[[138 115 115 145 143 118 113]
 [110 146 147 109 111 145 150]
 [119 139 135 118 118 138 141]
 [144 110 112 143 150 107 110]]
=>
[[138 110 119 144]
 [115 146 139 110]
 [115 147 135 112]
 [145 109 118 143]
 [143 111 118 150]
 [118 145 138 107]
 [113 150 141 110]]

[[127 139 131 114 134 119 138 119 131 106]
 [120 133 125 107 131 112 142 112 123 116]
 [125 113 122 140 118 133 116 133 119 146]
 [125 134 128 117 132 119 134 119 127 107]]
=>
[[127 120 125 125]
 [139 133 113 134]
 [131 125 122 128]
 [114 107 140 117]
 [134 131 118 132]
 [119 112 133 119]
 [138 142 116 134]
 [119 112 133 119]
 [131 123 119 127]
 [106 116 146 107]]

[[147 119 112 137 139 115 108 120 146]
 [146 117 114 137 139 117 110 121 146]
 [108 135 143 117 116 141 147 136 109]
 [107 136 144 117 115 141 148 136 107]
 [147 118 113 137 140 116 108 120 147]
 [149 117 110 139 141 113 105 118 149]
 [109 136 142 118 116 140 147 135 109]]
=>
[[147 146 108 107 147 149 109]
 [119 117 135 136 118 117 136]
 [112 114 143 144 113 110 142]
 [137 137 117 117 137 139 118]
 [139 139 116 115 140 141 116]
 [115 117 141 141 116 113 140]
 [108 110 147 148 108 105 147]
 [120 121 136 136 120 118 135]
 [146 146 109 107 147 149 109]]

[[120 115 133]
 [138 135 135]
 [133 116 140]
 [140 107 131]
 [134 120 134]
 [136 110 118]
 [134 118 138]]
=>
[[120 138 133 140 134 136 134]
 [115 135 116 107 120 110 118]
 [133 135 140 131 134 118 138]]

[[139 116 150 146 114]
 [136 112 139 101 115]
 [118 137 107 104 139]]
=>
[[139 136 118]
 [116 112 137]
 [150 139 107]
 [146 101 104]
 [114 115 139]]

[[112 109 147]
 [107 107 145]
 [111 112 143]
 [106 107 145]
 [105 105 147]
 [105 107 146]
 [108 107 144]]
=>
[[112 107 111 106 105 105 108]
 [109 107 112 107 105 107 107]
 [147 145 143 145 147 146 144]]

[[128 123 156 129 111 128 128 139]
 [131 119 122 136 146 134 122 125]
 [136 124 142 127 136 128 129 137]
 [134 136 107 122 118 124 128 124]
 [129 118 120 134 138 132 130 134]
 [128 129 126 127 132 127 122 135]
 [141 119 125 134 135 123 121 130]]
=>
[[128 131 136 134 129 128 141]
 [123 119 124 136 118 129 119]
 [156 122 142 107 120 126 125]
 [129 136 127 122 134 127 134]
 [111 146 136 118 138 132 135]
 [128 134 128 124 132 127 123]
 [128 122 129 128 130 122 121]
 [139 125 137 124 134 135 130]]
---
[[118 119 154]
 [132 108 129]
 [131 114 129]
 [133 107 128]
 [133 109 128]]
=>
[[108 129]
 [114 129]]

[[147 138 110]
 [133 147 108]
 [140 143 108]
 [152 114 129]]
=>
[[147 108]
 [143 108]]

[[156 109 116]
 [135 132 133]
 [100 145 139]
 [101 145 138]]
=>
[[132 133]
 [145 139]]

[[131 146 148 112]
 [ 99 109 121 148]
 [156 110 128 113]
 [135 107 139 151]]
=>
[[109 121]
 [110 128]]

[[152 156 152]
 [131 130 131]
 [117 117 117]
 [125 126 125]
 [112 108 112]]
=>
[[130 131]
 [117 117]]

[[132 134 129]
 [126 151 130]
 [125 108 128]
 [132 127 128]]
=>
[[151 130]
 [108 128]]
---
[[130 128 124 133 130 113 123 137 142 119]
 [118 128 132 115 118 144 138 122 106 143]
 [125 128 127 127 125 126 127 130 129 130]
 [144 125 129 145 149 119 118 130 149 107]
 [144 125 135 139 150 128 124 124 140 112]]
=>
[[142 119 130 128 124 133 130 113 123 137]
 [106 143 118 128 132 115 118 144 138 122]
 [129 130 125 128 127 127 125 126 127 130]
 [149 107 144 125 129 145 149 119 118 130]
 [140 112 144 125 135 139 150 128 124 124]]

[[155 113 134 123]
 [136 135 101 114]
 [121 123 154 142]
 [101 143 121 134]
 [154 113 135 123]
 [102 144 121 133]
 [137 134 101 115]
 [101 144 121 133]
 [121 122 155 142]
 [120 122 154 143]]
=>
[[134 123 155 113]
 [101 114 136 135]
 [154 142 121 123]
 [121 134 101 143]
 [135 123 154 113]
 [121 133 102 144]
 [101 115 137 134]
 [121 133 101 144]
 [155 142 121 122]
 [154 143 120 122]]

[[131 126 120 129 117 118 120 138 130]
 [130 122 121 121 135 107 117 118 123]
 [130 129 133 130 128 136 133 129 130]
 [130 126 122 127 123 124 137 121 129]
 [133 128 138 133 130 138 123 137 120]
 [122 133 127 132 139 122 118 123 134]
 [145 114 124 113 122 118 122 134 122]]
=>
[[138 130 131 126 120 129 117 118 120]
 [118 123 130 122 121 121 135 107 117]
 [129 130 130 129 133 130 128 136 133]
 [121 129 130 126 122 127 123 124 137]
 [137 120 133 128 138 133 130 138 123]
 [123 134 122 133 127 132 139 122 118]
 [134 122 145 114 124 113 122 118 122]]

[[129 128 132 142 143 128 131 146 136 128 136 130 134 136]
 [125 129 123 105 103 128 122  98 115 128 115 124 118 114]]
=>
[[134 136 129 128 132 142 143 128 131 146 136 128 136 130]
 [118 114 125 129 123 105 103 128 122  98 115 128 115 124]]

[[124 105 103 116 103 125 114 104 122 111 124 107 125]
 [134 150 154 142 152 130 139 152 133 146 130 148 133]
 [134 142 145 133 147 131 131 146 129 137 122 139 131]
 [122 103  99 115 103 125 116 102 125 110 126 106 124]]
=>
[[107 125 124 105 103 116 103 125 114 104 122 111 124]
 [148 133 134 150 154 142 152 130 139 152 133 146 130]
 [139 131 134 142 145 133 147 131 131 146 129 137 122]
 [106 124 122 103  99 115 103 125 116 102 125 110 126]]

[[138 125 152 134 128 151 130 151 125 127 154 153]
 [130 117 141 129 124 139 127 140 116 122 138 140]]
=>
[[154 153 138 125 152 134 128 151 130 151 125 127]
 [138 140 130 117 141 129 124 139 127 140 116 122]]

[[138 130 112 111 135 138 123 134 138 123 136 126]
 [129 128 148 149 130 129 132 130 129 137 130 135]
 [102 118 134 134 108 102 126 110 102 122 105 121]
 [148 134 112 111 143 148 123 141 148 126 146 130]
 [146 134 119 119 142 146 125 140 146 129 144 132]
 [146 133 117 117 141 146 124 140 146 128 144 131]]
=>
[[136 126 138 130 112 111 135 138 123 134 138 123]
 [130 135 129 128 148 149 130 129 132 130 129 137]
 [105 121 102 118 134 134 108 102 126 110 102 122]
 [146 130 148 134 112 111 143 148 123 141 148 126]
 [144 132 146 134 119 119 142 146 125 140 146 129]
 [144 131 146 133 117 117 141 146 124 140 146 128]]
